One turning vector, and how many ticks it has turned
The counts run from 0 to 634.
[133  98 111 133 138 122 130 140 116 149 126 104  93 113 101 126 124 148
 176 123 120 155 123  94 121  63 137 157 139 162 102 119  99 202 149 119
  78 111 116 107 140 150  84 109  82 147 154  82 143 109 100]
421
[110 117 121 141 168 162 120 103 144 113 150 132 125 112 114 154 111 133
 166 164 140  89 114 128  90 132  98 181 125 126 143 129 147 115 152  93
 131 119 172 135 147 121 116 102 214  97  97 162 116 178 141]
608
[108 165 127 149 139 105 111 121  82 184 136 116 162 118 120 161  97  95
  99 150 122 126 159 105 115 112 171  94 124 150 164 127 149 126 148 146
  96 104 133 191 136 114 143 123 152 113 120 152 106 183 160]
309
[105  82 122  91 160 146 147  84 135 121  78 126  82 151  94 114 114 150
 154 153 122 147 103  99 102 126 121 157 112 162 134 123 101 136 124 150
 107 134  73 128 170 153  81  88 110 114 124 108 163 122 117]
189
[114  80 129 112 102 134 125 119 135 122 169  79 151 130 123  95 153  83
 164 168 140 144  89 112 105 142  84 166 115  84 146 119 167  86  64 140
 140 125 107 105 108 120 157 146 159 118 130 140 125 128 150]
322
[125 150 118 164 152 138 105 143 138 118 166 131 192  69 101 133 122 158
 143 174 101 110 136 158  93 107 113 126 111 131 165 146  87 135 118 113
 106 123 185 130  98 127 105  86 185 168 103 127 127 135 130]
376
[103 172 152 149 119 115 146 178 128 102 113 169 104 139 133 123  90 151
 121 191 153 130 177 100  97 163 178 115 129 151 117 138  95 150 126 173
 112 111 141 113 128 125 115 147 116  92 133 109 155 114  77]
585
[135 110 165 106 110 118 147 157 140 124  96 103 136 187 106 140 203 101
 157 136 118 170 144 136 145 114 124 115  86  72 133 107 137  83 137 155
 119 113  99 108  99 137 157 169  86 128 134 146 147 112 109]
492
[103  82 152 115 129 121 127 135 100 142 138  96 147 162  77 145 186 105
 175 104 130 137 141 138 151 100 125 165 128  99 164  98 113 101 150 156
  92 122  66 121 136 157 123 117  83 121 126 137 137 111 111]
487
[147 100  99 111 137 157 136 139 153 167 149 110  88 150 131 103 135 100
 155 121 134 126  79 114 120 127 103 110 103  49 111  92 192 113 114 153
 150 151 149 114 116 147 149 181 116 126 141 150 124 123 157]
556
[136  74 127 121 170 168 134  88 165  93 121 134  92 139  98 150 108 133
 157 124 144 100 100 162 101 141  99 184 115 128 122 137 105  69 150 133
 137 143 104 124 137 172 105  86 152 107  93 131 133 149 141]
41
[192 103 101 143 142 123 119 152 145 162 123  95  79 149 139 121 134 114
 149 121 128 117 117 110 113  73 119 110 120  93  97 112 195 136 138 144
 169 121 141 116  96 132 154 173 101 129 143 126 103 121 177]
558
[121 163 153 126 128 126 101 113  94 132  77 131 187 125 140 116 127 152
 114 139 135 173 122 123 127  90  96 146 132 147 141 107 155 146 121  72
 102 105 158 151 133  87 155 157 180 179 129 156 146 161 146]
599
[132 174 128 139 159 125 137  77 133 137 105 108 132 120 120 106 139 125
  86 109 121 200 132  82 132  73 160 134 146 163 118 165 128 150 117  88
  80 109 136 107 112 115 142 163 122 130 151 116 167 111 136]
364
[115  88 120 126 127 167 116 145 181 116 115 137 125 127 125 169 115 121
 154 159 115 103 111 187  86 176  73 145  92 129 129 107 138 106 150 114
 136 111 153 144 145 105 136  82 175 150 114 153 130 171 137]
35
[154  88 100 108 138 120 112 138 143 159 130 166 120 107  98 121 162 128
 124 142  97  99 143 192 133 155 117 127 131 125 191 157 107 111 123 142
 139 159  98 135 127 116 118  63  72 131 109 116 103 134 176]
628
[159 126 118 128 104 133 126 156 104 124 122 132 128  85 129 107 113 157
 133 113 145 215 134 152 162  88 149 130 140 138  79 154 111 137 117  94
  93 154 144 117 108 150 102 134 129 160 173  99 151 157  89]
508
[ 82 160 118 141 157 110 114  96 120 172 105 116 158 158 119 151 114 122
 101 137 123  99 160 136 106 164 131 118 120 162 174  90 168 119  88 148
  94 125 122 133 150 102 181 114  98 127 121 166 158 142 177]
539
[135 129 152 110  76 141 138 153 148  94 153 142 146 147 150 132 186  97
  93 128 139 170 115 149 140 130 135 121 119 112 118 154  69 130 150 154
 157  90 106 104 114 122 160 143  93 167 150  88 129  81 100]
576
[169 177 136 132 131 119 116  97 100 134  82 148 159 118 135  99 101 134
  63 115 147 182 135 158 143 130 138 120 155 151 141 160 152  85  83 112
 102 136 132 149  99 107 152 155 152 143 135 141 132 179 168]
451
[112 109 124 129 119 131 111 114 120 127  92  87 166 115 147 135 119 136
 137 136 136 171 112 116 129  88  93 157 116 176  96  98 177 138  98  73
 124 108 130 128 132  95 176 134 170 186 156 139 151 138 138]
27
[105 164 119 122 153 169 162  89 138 136 127 135 112 119 120 111 123 123
 113 112 141 197 130  99 129 129 176 112 119 127 107 164 108 136 132 113
  62 136 142 107 140 151 106 154 120 109 169 135 189 127  84]
361
[ 69 169 152 110 132 137 100 103 103 116 118 132 160 128 136 109 141 152
  87 123 155 166  88 107 136  95 123 155 138 150 120  87 158 164  94 104
  97 116 164 132 156 111 162 148 170 147 128 136 163 144 123]
597
[113 117 141  95  82 129 142  94 134 114 139 120 139 178 156 154 130  75
 116 160 139 145  91 123 102 183  97 147 102 138 123 116 115 126 150 154
 168  79 108 141 168  86 171 126 127 143 116 120 116 158 146]
178
[132 171 103 142 135 107 110 114 116 141 123 153 143  95 147 115 124 135
  72 158 140 129 150 154 148 148 141 128 140 165 141 148 159 127  90  91
 155 144 176 118 111  74 194 124 139 122 116 129 123 167 180]
455
[126 105 112 166 135 115 101 135 130 185 121 100 107 151 129 147  72 102
 143 121 128  62 132 102  81 114 120 132 155 147 151  93 156 162 147 171
 124  93  94 155 148 118 133 131  86 129 131 122  98 113 179]
477
[123 164 104 129 131  98 113 101  92 147 165 153 159 109 118 139 101 132
 109 169 120 115 125 163 121 175 134 131 120 133 161 140 116 131 104 117
 128 141 187 137 140  92 137 101 131 132  96 128 113 216 160]
458
[ 78 157 135 128 130 151  97 139 142 132 112 147 150 119 144 137 127 130
 119 151 129 130 115 140 113 157  95 142 116 119 141  90 174 151 124  86
 115 108 195 137 152  75 176 142 195 133 127 172 159 165 134]
602
[155 104 128 137 164 136 144  65 161 123  86 124  84 177 118 136 115 118
 107  79 153 131 114 153 125 137 125 143 124 133 111 132 146  68 115 141
 130 158  85 101 120 174 157 140  87 125 117 129 151 127 152]
47
[ 83  99  98 127 103 131 113 136  72 124 188 125 115  75 156 156 108 112
 123 132 189 133 107 121 167 116 166 159 140 161 102 118 133 136 124 127
 156 142 123 140 164 139 160 105 159 116 132 102 103 178 118]
168
[118 150 135  96 153 146  99 126 151 147  78 131 118 167  97 121 179 175
 105  87 105 139 109 153 116  92  94 143 134 137 143  83 156 172 122 132
  93 115 154 114 144 108 154 125  88 167 139 137 161 101 147]
198
[154 150 127 152 125 161 112 128 161 143 162 145  98 116 138  93 104  85
  57  78 141 151  94 138 135 122 156 107 157  88 133 169 142 108 138 134
  96 126 155 134  99 141 141 180 137 107 153 126 117 144 155]
219
[112 127  93  86 120 144 125 103 100 138 113 137 109 143 151 125 123 155
 116  94 171 150  85 163 146 153 112 168 136 154  86  78 163 139  84 121
 138 155 143  96 167 112 181 132  93 161 153 128 152 158 134]
111
[130 127 123 174 117 131 104 175 110 167 150 105 146  79 131 132  87 119
 128 146 105 127 155  93 112  68 161  93 141 146 145 142 113 160 168 136
  85  93 128 177 115 131  92 118 157 139 150 113 104 124 125]
79
[160 131 119  79 100 119 150 133 120 155 124 124  85 190 118 109 126 104
 161 174 116 141 101  99  90 163 112 116 112  94 116 118 117 168 143 180
 139  98 140 129 155  97 104 156  68 118 136 118 120 153 146]
412
[142 163 139 155 105 126 124 175 108 128 140 139 141 132 149  92  96 124
 125 156 159 134 127 118 127 132 140  91 117  65 120 113 154  92  85 172
 130 141 177 128  85 143 152 201 164 134 126 140 131 138 118]
156
[ 99 100 139 157 112 150 116 159 158 137 113  97 140 115 123 132 149 129
 151  81 123 171 130 127 141  80 121 158 140 144 100  95 127 171 146  92
  80 104 121  89 127 148 145 152  98 170 172 112 169  77  87]
426
[146  98 111  96 121 125 141  96  81 138  72 135 123 138 139 113  95 163
 150 108 171 176 111 161 163 138 111 154 133 156  99 100 154  99  82 104
 119 179 103 119 154 139 136 130 112 165 146 141 157 172 128]
109
[123 119  75 126 142 130 155  79  94 151 182 138 172  94 144 133  99 126
 174 187 139 109 117 143 134 173 119 121  89 119 143 153  97 115 106 105
 161 168 159 117 147 126 118 106 134 167 112 136 129 153 133]
463
[112 150 125 149 106 148 131 131 168  95 139 178 143 116 171 160 101 117
  93 177 119 135 125 155 120 174 123 110 102 143 124 152  84 145 169  98
 156  94 180 144 140 103 147 114 159 157 117 114 130 159 115]
520
[144 168 131 135 113 136 109 186 118 123 152 138 122 120 163 100 114 136
 105 159 167 123 113 116 124 127 147  82 117  86 110 113 167 114  89 173
 151 135 179 127  94 143 165 189 170 118 129 130 118 124 136]
157
